In the rows, zero is written as 128.
A single turn carries every row of the set below to another of its rows. Some are shown first; where does it send the rows asked next?
Nar: [116 133 131 122 130 120  89 108 149 156 115 130 119 136 122 148 156 163
 125 109 150 105  92 104 167 154 157  97  90 117 123 130 155 170 162 109
 147 105 142 124 122 108 129 121 119 150 143 119 152 137  98 109 134  93
 148 120 106 138 162 149 126]
Teti: [126 144  80 135 151 130 154 101 120 136 144 100 133 174 110 118 130 127
 129 107 176 140 123 148  70 105 119 144 145 122 118 102 118 135 106 149
 102 157 101 102 129 137 121 130 112 120 108 121  79 119 104 127 128 114
 104 107 110 134 127 110 121]
vur: [127 160 135 163 135 164 103 105 140 118  89 112 149 135 165 113 152 138
 108 136 134 119  96  69 158 156 153 146 111 109 161 131 138 115 171 144
 142 133 143 142  96 113 133 134 145 119 143 133 155 150 121 137 127 137
 121  92 144 124 115 138 113]
kiko: [154 124 132 122 101 113 159 118 171 170 105 127 127 132 117 116 139 137
 111 145  97  97 132 102 179 112 118 140 144 144 101 174 119 146 141 139
 116 106 128 170  98 133 114  68 124 106 105 144 135 134 119  98 141 135
 127 112 153 162 158 139 124]
dek: [112 112 125 135 135 100 107 137 162 170 116 118  99 127 100 147 150 149
 117  87 139 106 109 109 133 161 156 115 110 140 113 136 162 165 139 111
 144 106 149 129 154 110  97 105 129 145 117 104 133 125 101 118 148  98
 138 128 102 144 184 143 132]
nugu: [139 140 121 151 161 120 157 105 119 113 121 107 172 151 133 114 113 117
 127 109 137 142 124 118  64 124 116 175 158 111 157 102 102 107 109 146
 109 172 134 134 132 158 104 127 122 125 110 146 101 110 129 123 126 160
 117 111 125 140 104 132 119]
Rig: [156 138 122 146 129 124 155  95  99 115 135 107 136 128 153 122 108 133
 108 113 102 141 129 134  80 109 111 181 147 140 159 124 104  96 121 133
 113 197 131 123 121 155 115 126 135 128 127 149 106  84 137 116 129 149
  93  95 117 143 104 139 133]
pom: [141 139 142 143 142 130 142  92 130  86 101 123 182 121 142 119 115 129
 130 130 116 142  98  98 102 130 124 165 146 110 179 103 101  86 133 140
 127 167 158 152 114 136 120 134 120 134 125 164 143 129 130 132 134 149
 139 104 136 131  99 147 125]
Gegok: [125  99 126 138 131 102 143 153 167 172 125 115 119 127 109 103 137 113
 100 117  89 117 120  75 122 144 114 146 145 164 106 162 115  99 129 149
 124 125 123 175 144 117  69 108 132 110  86 129 120 131 120 108 152 116
 120 127 147 162 157 119 137]
zilin: [122 111 125 122 127 121 153 142 139 179 143 118 112 139 121  82 131 119
 104 147 101 114 122  75 163 116 110 147 141 147 103 147 111  96 132 154
 130 106 114 193 135 107  99 108 129 103  90 145 139 163 121 121 153 116
 127 109 158 140 154 133 117]
sufet: [104 141  74 131 138 134 141 102 113 158 143 108  97 171 110 124 157 149
 112 124 179 136 128 138 111 115 110 125 128 123 100 106 113 145 145 153
 109 127 103  89 108 117 139 134 115 114 119 121  84 138  91 121 130  91
 107 114 114 132 146 107 111]
guz: [123 136  87 100 115 128 138  73 123 144 135 137  90 151 118 122 121 157
 116 132 156 138 135 141 127  90  99 129 134 112  97 117 116 161 129 118
 131 135 103  69 133 129 132 117 132 139 135 114 116 117  96 114 134  86
 122 137 113 129 142 104 123]
dem: [144 145  69 122 116 118 151  89 131 126 133 120 118 151 116 109 117 138
 122 108 142 145 128 161  90  88 105 145 151 135 125 117 125 139 115 120
 111 172 107  79 139 140 119 120 126 135 123 107 102  92 104 112 132 105
  99 121 112 125 131  94 132]
Feb: [158 150  98 160 131 116 146 116 130  97 108 104 164 151 140 100 115 127
 131 102 113 145 126 133  93 105 121 163 169 130 170 129 114 104 133 134
 122 188 120 116 133 160 104 121 135 135 115 117 117  96 119 102 129 149
  86 112 129 128 120 112 117]
pusam: [167 114 153 118 120 105 130 117 170 169 120 114 121 128 118 140 110 134
 123 120  84 101 133  91 149 121 128 150 143 142  99 187 136 131 109 133
 129 133 112 168 126 156  99  65 129 119 104 132 132 108 138  89 143 139
 115 124 134 157 161 139 143]
gir: [120 164 151 143 116 128 119  84 123 124 119 129 158 127 162 118 140 162
 120 138 117 119  75  90 172 127 136 141 120 119 169 141 118 133 175 133
 143 164 131 131  83 105 139 125 129 165 155 132 171 132 118 133 127 139
 136 101 133 143 119 158 136]
vupa: [145 154 146 154 125 128 146  88 120 103 115 113 156 110 154 126 121 142
 111 130 100 136 101  88 123 108 127 172 150 132 181 128  98  98 146 143
 136 196 129 128  93 132 123 135 138 149 141 152 138 104 139 131 132 150
 114  90 130 140 103 150 132]
led: [153 137  88 116 130 140 144  81 102 133 154 108 103 149 125 134 108 137
 117 114 148 140 134 164  73 104 108 160 124 127 114 108 131 120  98 126
 102 163 119 101 136 152 141 122 118 109 123 144  89 101 122 123 133 111
  97 100 102 122 120 117 134]
Bip: [136 132  83  95 127 143 127  77  97 143 145 114  81 166 128 130 121 154
 127 130 164 144 137 162 114 106 105 130 104 109  94 100 135 121 127 127
 109 123 122 116 127 138 163 118 108 107 125 142 110 129 106 112 129  89
 111 109 107 116 141 121 124]
fid: [123 136 139 133 122 142 109  93 117 107 112 140 154 116 159 107 130 147
 114 146 116 133  79 100 142 160 119 146 102 112 165 118 124  97 167 120
 139 137 175 150 117 107 137 142 125 135 141 159 175 153 118 143 140 124
 150 111 137 123 108 149 136]
Sufa: [117 126 125 116 124 126  80 113 118 159 146 122  88 128 137 135 144 163
 115 112 129 117  88 105 169 150 147 104  77 132 125 125 159 129 162 105
 155 118 138 138 137  98 139 140 125 150 145 126 161 135 108 116 144  79
 134 108 101 119 160 152 134]
Zarug: [129 117 136 116 128 107  94 122 132 176 146 106  69 129 125 145 123 157
 124  88 123 112 114 114 153 135 160 124  95 140 111 139 174 138 128 105
 151 125 127 148 159 116 119 102 133 153 130 108 151 113 122 114 146  92
 120 107  94 129 185 159 138]
kone: [160 110 140 119 115  97 143 147 121 161 163 123 123 127 120 119 122 148
 129 159 100 115 117 104 164 123 101 131 131 136  99 188 110 119 142 137
 133 108 127 182 114 145 141 102 130 131  81 163 140 151 118 122 164 133
 120 114 120 137 154 160 146]
Ruzo: [ 98 109 134 125 142 106 115 122 130 189 145 105  83 135 110 147 148 150
 115  84 134 106 101 123 126 156 156 125  90 153 115 108 162 131 133 125
 121 117 150 168 141  94 109 105 100 132 126 125 131 127 115 117 138  92
 140 101 105 153 182 165 135]
Gez: [ 94 127 135 123 137 144  96 100 133 175 127 122  93 132 129 141 161 151
  99 107 144 102  94  92 156 159 159 118  79 132 121 104 155 142 152 121
 139 111 142 139 124  85 121 130 113 127 153 133 142 142 111 117 130  84
 151 105 120 142 155 151 120]
nav: [148  97 144 121 131  88 132 149 125 162 166 102 129 142 116 130 116 136
 141 122  91 120 104 116 128 134 115 132 131 153 109 175 117  87 126 151
 115 133 121 203 129 140 114  97 105 127  79 152 127 137 124 102 154 124
 112 111 120 159 162 163 155]
Genif: [155 156 120 171 132 138 130 115 145  84  85 102 172 129 152 111 134 129
 124 124 115 144 107  91 123 125 139 155 153 123 183 130 112  86 157 147
 134 172 142 138 104 140 122 140 142 130 123 138 136 121 125 122 133 148
  99  92 136 121 112 127 115]

pom turns into vupa
gir turns into vur
dek turns into Ruzo
Where do these go?
Gez turns into Sufa
guz turns into sufet
pusam turns into Gegok
nugu turns into Rig
Teti turns into led
zilin turns into kone

A single turn carries every row of the set below to another of its rows. Some are shown first; where does it send the rows asked next?
bek: [ 65 125 153 120 106 142 127 138 138 149 175 145 116 162 117 152 139 112
 122  94 128 125 118 146  96 127 132 115 156  88 118 137 124 147 108 146
 172 135 110 130  94 116 110 125 137 200 143]
tudo: [109 109 129 137 120 136 171 120 157 129 135 137  99 149 148 141 135 168
 112 116 122 139 160 148 114 115 157 125 154 167 143 137  83 126 115 123
  76 100 118 137 115 112 124  93 130 144 126]
koluv: [110 128 147 129 145 140 132 127 128 123 151 138 113 159 158  74 157  93
 118  39 137 131 118 141  99 123 128 116 179 136 129 138 107 131 116 122
 179 119 111 141 120 123 113 131 130 128 139]
Lov: [133 110 115 118  95 152 147 158 162  78 170 118 102 137 113 147 127 136
 129 131 104 135 120 153  93 140 134  86 138 150 114 170 131 126 181 127
 140 116 102 128  73 140 137 119 177 157 150]
gog: [119 124 130 121  97 139 131 122 138 100 145 138 113 178 117 151 167 189
 121 140 127 180 134 143 105 129 124 124 123 118 132 139 120 196 136 124
 172  97 111 124 115  92 158 146 134  94 147]
Zuse: [119 111 125 102 124 165 135 148 193 104 163 122 131 114 151 144 128 131
 117 142 109 129  92 132  46 104 120 143 141 158 129 118 130 156 109 131
 151 119 109 126 119 134 118 121 145  83 128]
gezo: [129 129 110 116 134 143 136 122 143 141 124 140  93 134 161 100 156 124
 127  70 101 155 119 117 117  92 149 170 153 127 138 135 123 118 142 129
 190 128 101 123 125 129 101 152 138 106 130]
perul: [116 133 137 127  90 138 150 119 151 138 101 123 121 113 125 104 161  97
 116  87 137 138 138 166  98 147 140 125 164  80 145 132 192 141 130 133
 163 123 117 127 134 140 110 145 143  87 154]
lono: [117 127 120 119 120 145 131 117 140 158 173 133  85 153 162 135 123 149
 110  62 149 138 131 150 127 139  99 147 166  91 133 130 161 107 156 124
 124 108  86 111  98 113  92 127 142 138 125]
lovov: [ 59 129 151 150 114 125 144 128 133 133 154 145 122 106 127 137 150 138
 131 111 128 175 129 153  82 128 111 107 108 107 135 147 134 166 101 142
  94 127 145 153  80 113 137 116 155 111 131]
Gebo: [131 130 154 132 101 178 121 136 168 128 141 146 152 135 153 131 164 141
 111  99 130 118 116 145  44 116 112  98 134 160 135 138 135 135  91 146
 147 117  90 144 110 138 123  93 139  70 153]
Sode: [133 131 132 110 116 136 120 130 144 117 158 124 104 141 140 185 162 163
 116 166 128 153 146 157 108 123 137 122 144 138 128 135 120 132 154 173
 114  94 125 134 126  59 142 121 128 145 148]
vop: [114  94 107 134 121 136 127 146 158 109 191 143 124 113 135 141 123 141
 138  85 119 167  97 167  97 133 127 110 122  81 154 122 146 135 150 118
  82 143 130 153 109 132 122 141 124 118 156]
rizat: [130 143 100 102 109 150 136 110 118 117 105 121  89 150 103 143 157  87
 115 135 108  99 126 130 120 189 139 114 131  95 132 129 119 114 122 127
 115  76  98 116 122 135 118 127 140 115 142]
zib: [ 74 157 138 130  99 119 118 113 119 104 142 122 140 131 101 137 135 151
 150 112 120 132 121 139 111 148 134 106 100 131 124 126 146 117 121 115
 110 114 138 151  99 169 144  67 127 103 148]
nelus: [152 130 139 118 101 142 157 126 133 121 138 141 111 152 149 178 178  91
 122 141 130 165 140 153  98 133 146 113 137  85 129 138 141 129 145 138
 107 122 101 125 108  82 149 140 121 167 146]
vug: [103 114 108 125 129 167 102 142 160 111 145 109  85 125  93 144 155 142
 122 118 106 166  74 165  52 108 158 109 140 122  79 139 149 130 145 112
 138 131 121 127 115 125 172 133 134  99 150]
tafa: [159 150 119 129 129 126 137 138 141 117 131 128 120  96 127 142 155 153
 119  79 139 197 139 131  93 129 149 119 123 122 132 145 156 125 144 116
 138 142 119 133 109  86 180 129 120 101 134]
favi: [ 90 108 147 103 125 139 106 129 134 107 149 143 114 112 156  70 141 151
 130  83 141 114 117 125 102 123 133 110 147 110 113 136 140  73 161 147
 155 109 113 124 120 135 169 150 116 157 146]
dabu: [119  81 131 141 109 142 120 142 199 121 126 165 107 157 122 132 153 140
  97 154 125 160 140 160 117 114 146 124 165 131 159 130 108 134 111 140
  88 124  86 128 111 122 132 155 116 124 139]
ruber: [158 123 131 137 126 133 164 133 161 128 191 160 129 128 125 123 131 129
 124 113 132 153 124 141  96 132 133 114 136 153 127 134 119 141 125 123
 163 139 126 136 139 110 116  86 119  57 143]
sigu: [102 133 143 105  93 141 145 133 135 136 130  96 125 110 131 138 142 100
 143 120 131 113 133 125  80 112 164 111 160  96 127 150 201 149 134 145
 155 116 139 126 143 145 128 145 144 136 137]
Sava: [ 97 124 118  96 109 131  56 127 148  95 156 127 119 121 127 140 135 163
 117 121 123 135 117 135  92 132 118 120 110  74 126 136 153 115 138 130
 103 109 122 132 122 169 126 129 126  71 141]
Mela: [113 115 130 103 132 140 116 124 137 145 139 127  97 162 136 128 154 118
 141 109  79 137  97 131 127  64 158 136 146 168 115 144 177 125 141 138
 169 133  87 111 129 154 132 133 122 117 127]
viraz: [ 96 130 100 113 138 142 163  74 109 116 110 142 121 176 158 168 162 121
 104 121 101 136 128 136 110 145 137 102 124 110 140 171 126 150  97 131
 121 114  99 112 106 113 157  94 130 143 137]
nuf: [ 83 144 135 108 122 140 135  77 121 139 169 120 121 168 135 157 138 137
 153 119 129 123 147 147 139 156 120 115 127 155  92 152 169 120 136 122
 161 116 115 107  89 126 122 143 147 137 109]
ras: [128 137  89  94 131 133 114 140 124 128 141  88  88 130  74 115 104 112
 129  98 130 120 114 132  85 151 136  70 140 133 111 144 154 113 108 153
 108 125 118 150 108 130 138 127 144  89 128]
Luk: [147 123 120 130 137 141 122 150 161 124 175 145 132 157 113 137 111 132
 150 125 143 109 107  88  91 116 136  98 148 161 152 141 158 136 123 134
 133 121  98 149 138 127 120  87 128  78 142]
Pomo: [ 82 113 132 135 126 144 152 107 135 123 135 109 115 159 138 120 136 123
 120  62 149 125 120 154  90 104 146  90 192  93 123 162 199 145 129 122
 136 116 120 131 140 135 123  83 128 111 154]
bazu: [ 82  80 134 105 143 120 119 133 112 120 159 156 120 139 139  94 129 150
 152  85 116 130 119 164 119 120 120 117 146 125 127 116 162 133 120 169
 145 123 102 124 134 106 178 176 119 141 139]
nibi: [ 87 131 139 118 103 156  99 110 162 142 143 146 112 154 100 143 168 145
  96 104 104 125  96 140 150 144 127 144 128  92 131 127 151 128 129 112
 181 119  77  92 117 159 122 142 107 131 148]
kero: [119 110 112 119 135 163 121 120 141  82 155 123  76 171 131 163 162 104
  96 116 124 133 103 174 102 132 126 116 164  70  89 149 124 122 149 115
  97  93  79 102 130 114 141 112 134 119 149]
nuv: [120 141  98 114 128 157 149  92 152  96 144 122 141 139 143 157 164 163
  94 136  99 130 111 158 134 146 135 107 110 135 163 158  89 131 117 163
 137 138 100 134 118 113 151 103 122 152 162]
Vude: [ 59 105 144 112 135 114 157 114 144 134 115 144  90 116 117  79 141 136
 135 100  93 136 113 165 127 121 127 122 117 154 124 124 166 110 137 169
 140 136  88 141 109 111 137 144 140 134 144]
pima: [146 142 126 101  90 129 160 127 158  96 133 117 120 143 140 111 137 156
  74  90 111 138 126 143 119 168 111  89 115 143 171 150 134 136 153 119
 129 114  78 136  83 144 130  96 130 137 151]
gumi: [102 149 110 106 134 130 111 119 122 133 109 118 125 141 134 115 141 151
  89  62 116 140 102 143  50 153 134  92 123 122 161 135 134 159  84 131
 133 135 108 158 118 116 167  99 117 118 149]
Gutat: [113 126 174 107 124 135 108 137 117 139 157 118 114 172 132 103 157  81
 137  90 128 118 122 143 109 101 130  89 171 175 105 139 163 133 109 153
 156 111 103 131 117 135 135 147 122 125 121]
geb: [139 109 108 129 121 149 100 109 160  89 160 133 127 179 139 121 137 151
 134 146 135 114 144 183 122 144 139 120 155 150 128 141 101 105 133 124
  92 131  80 124 138 158 151 144 137 111 136]
vilo: [ 64 122 136 117 119 144 143 101 128 123 118 126  90 139 114  72 146 170
 143  85 138 136 114 127 127  94 135 135 134 110  94 117 131  83 131 154
 155 103 109 139 120 119 140 122 115 113 152]
zala: [120 111 107 102  85 153 115 143 113 138 158 118  79 195 106 121 125 170
 108 124 135 128 116 135  83 128 108  90 155  94 134 138 109 171 114 162
 132  83 107 137 111 124 125 115 143 101 149]
Togi: [113 103 114 135 125 164 112 152 169  82 157 128 101 148 101 154 149 132
  92 134 123 129  99 174 117 141 120 102 188 132 131 130 113 106 136 152
 105  79 100 119  95 112 149  87 133 147 165]
Dor: [131 139  86 132 119 167 116 101 137 133 133 127 102 156 117 113 155 144
 105 156 144 119 115 147 128 184 104 108 151 126 161 135  98 117 118 166
 112  84 110 131 107 112 135 132 143  96 151]
diluk: [110 143 145 119  99 141 112 125 142 112 140 130 118 141 122 125 154 153
 114 150 127  97 162 144 105 135 158 122 138 136 122 150  51 127  98 146
 119 113 107 135 151 152 141 115 141 136 134]
sufo: [ 89 116 103 124 136 137 159  89 132 110 145 114 126 133 143 126 135 125
 131  93 109 132 111 170 109 123 153 128 160 100 122 164 190 165 138 112
 172 142 124 102 159 153 147 115 145  95 142]

pima turns into gog
bazu turns into favi
Where do these go?
ras turns into gumi
sufo turns into sigu
nelus turns into kero
gezo turns into Mela
bek turns into lono
tudo turns into dabu
Zuse turns into Luk
Dor turns into nuv
zib turns into lovov

A single turn carries every row of the set below to another of its rows. Some are shown first; where does it send the rows asked next?
Tet: [108 133 205 140 123 154 113  97 189 117 169  61 153 146 131 133  90  72
  74 159]
giv: [133 160 208 136 110  96 145  51 142 134  98  93 163 125  69 103 106  95
  99 138]
niket: [126 166 219 122 117 117 129 105 145 123 104  64 192 141 150 116  84  83
  96 151]
zovuv: [144 142 186 151 104 120 149  91 161 134 123  82 147 129 137 121  97  97
 114  82]
Deram: [ 97 151 188 110 119 123 157  89 134 140 139  55 135 183 104 123 130  69
  66  94]
fel: [ 98 191 196 108 130 118 128  55 174 139 106  87 153 120 146 100  80  70
 103 172]
Vikil: [114 162 225 129  71 137 142  72 153 128 105  54 162 148 125 108 110  90
  84 157]
Loza: [112 165 164  87 130 128 114  91 165 140 139 109 122 151  70  97 153  53
  63 127]
Votig: [154 154 194 121  94 152 130  82 161 118  97  90 160 111 111 107  91 122
  84 157]
sim: [123 167 184 156 103 131 129  56 121 146 139  88 159 151 101 111 112  60
 103  99]
Likot: [ 87 152 156 112  98 149 110 100 199 110 128  95 135 123 144 127  75  82
  87 146]
Zula: [143 183 217  89 130 137  90  54 139 133 124 109 154 153  97  97 123  88
  67 121]
gutop: [ 94 123 194  94 162 120 135 116 203 128 134  97 139 103 113 111 127  52
  90 158]
Bap: [115 163 195  91 123 119 101  92 159 136 138 102 142 150 102 113 185  90
  95 111]
Rop: [131 155 173 107 110 111 126  88 179 158 123 116 131 139  51 109 128  96
 100 104]
deros: [ 91 157 228 127  95 134 137  65 161 131 137  36 155 173 126 124 111  75
  80 144]
dugod: [ 77 143 191 106 135  83 138  66 160 129 137 111 118  94 110 118 130  73
 106 110]
Riva: [100 164 167  86 149 129 130 101 155 132 148  88 134 158 107 106 146  46
  41 132]
bon: [124 145 197 131 114 110 161  84 120 138 117  74 144 172  75 111 123  76
  83  98]
bavo: [131 146 168  87 143 138  95 122 177 127 147 109 125 141 114 128  79 113
  98 133]
ruv: [112 162 198  62 153 134 131  93 193 157 106 117 144 113  80  96 113  82
  99 141]
lud: [ 70 130 190  87 186 127 120  84 167 117 129 114 134 132  98 123 102  65
 100 129]
fes: [112 136 174 110 129 159 157  85 186 134 111 107 137  82 112 108  73  84
 107 137]
vep: [117 122 192 132 117 177 124  98 191 123 137  83 148 128 121 121  58  76
  90 159]
Sel: [ 90 134 180 118 157 123 135 107 186 114 162  82 145 115 135 121 126  42
  62 156]

Deram turns into Sel
Bap turns into Likot
Where do these go?
zovuv turns into dugod
Votig turns into Rop
gutop turns into Vikil

A single turn carries every row of the set below to another of its rows. Some are shown first; where does it send the rows asked next?
rapa: [135 105 162 140 160 133 131 132  71 138 136 111 135  94 154 141]
Babed: [123 141 137 132 175 146 138 166 128 135 124  93 132 107 138 127]
zufa: [114 138 112 140 115  90 122 108 110 135 129 120 141  80 107  84]
vobu: [125 126 135 130  98  98 121 102 129  98  96 133 142 137 164 136]
Dosi: [125 137 146 127  72  98 139 130 126 115 108 105 143 152 131 120]
kodit: [111 146 105 116 109 105 115 143 143 112 117 168 146  92 133 167]
neb: [180 117 135 136 117 124 130 158 111 133 137 143 135 149 102 138]
topim: [102 125 125 124 155 146 119 149 122 137 146 104 125  86 129  93]
met: [116 123 128 108 110  89 114 113 151 101 102 150 158 108 146 155]
rap: [135 148 133 117  78 120 131 116 133 123  84 144 121 116 156 123]
megu: [116 135 137 115 146 166 149 160 122 135 115 117 125  80 108 134]
zeluf: [ 95 159 131 135 138 139 137 170 133 139 127 106 111 125 124 115]
Kipop: [112 145 128 127  70  88 122 120 143 133 133 134 114 133 141 139]
tekad: [131 135 101 157 136 151 158 157 121 132 141 106 151  86 132 121]
morin: [113 144 112 133 141 144 127 172  96 148 150 109 137  93 112 159]
gopak: [114 124 137 118  81  69 117 116 128 139 131 152 117 112 133 161]
rera: [130 128 165 127  87  81 119 122 114 120  98 121 121 144 123 115]
ruta: [124 113 155 129 185 126 139 153  94 135 130 111 126 102 143 144]
Buvoz: [184 101 146 125 125 118 145 144 104 142 149 133 133 138 110 119]
moduz: [158 118 135 103 129 130 148 156 137 138 174 142 150 129 109 118]
foz: [132 130 154 134  82 115 124 107 135 114 106 116 143 147 159 121]
Rit: [137 125 121 104 116  96  91 109  87 118 147 138 153  80 120 104]
vive: [123 133 121 161  91 107 144 110  96 106 107 142 119 135 156 142]
funak: [119 139 109 129 137 138 140 168 137 132 158 100 146  71 137 126]
Ketu: [128 138 114 125 101 110 120 100 104 119 138 112 155  95 113  81]
migis: [ 96 133 158  85 104  83 117 133 145 113 139 150 147 121 119 132]
suveb: [107 112 157 126 161 104 129 156  81 144 125 139 104  99 123 153]
metez: [127 122 156 120 149 161 137 148  73 125 125 124 104 104 143 136]
nesu: [124 145 132 128 152 156 129 161 141 140 133  96 155  84 132 125]
sofe: [115 131 125 149 138 142 140 153  66 145 148 103 125 110 124 153]
vasi: [117 142 120 118 123  93  86 117  87 128 153 140 132  88 136  94]
monul: [152 141 140 131  90 104 154 110 127 107 112 149 155 150 134 138]
zud: [144 115 133 120 126 128 157 150 126 123 173 158 150 144 105 139]
dovik: [147 105 137 149 140 118 129 147  67 132 143 106 118  87 156 136]
Fal: [113 125 143  92  98 104 142 107 125 121 110 176 135  93 153 146]
Mefe: [153 139 137 101 105  98 126 128 133 108 123 173 161 129 131 160]
Gule: [121 110 155  95 109  92 111 120 145 121 121 157 163 100 136 161]
fisan: [120 101 138 134 162 124 112 139  84 145 129 110 113  81 127 107]
pida: [117 116 155  83 100  77 114 141 120 115 133 153 155 116 127 162]
fada: [151 112 121 139 152 133 120 157  72 128 149 136 137  84 154 148]

ruta turns into vobu
kodit turns into suveb
neb turns into zufa
Where do these go?
gopak turns into sofe
Buvoz turns into Ketu
Gule turns into rapa
pida turns into dovik
topim turns into Mefe
megu turns into Fal
fada turns into rera

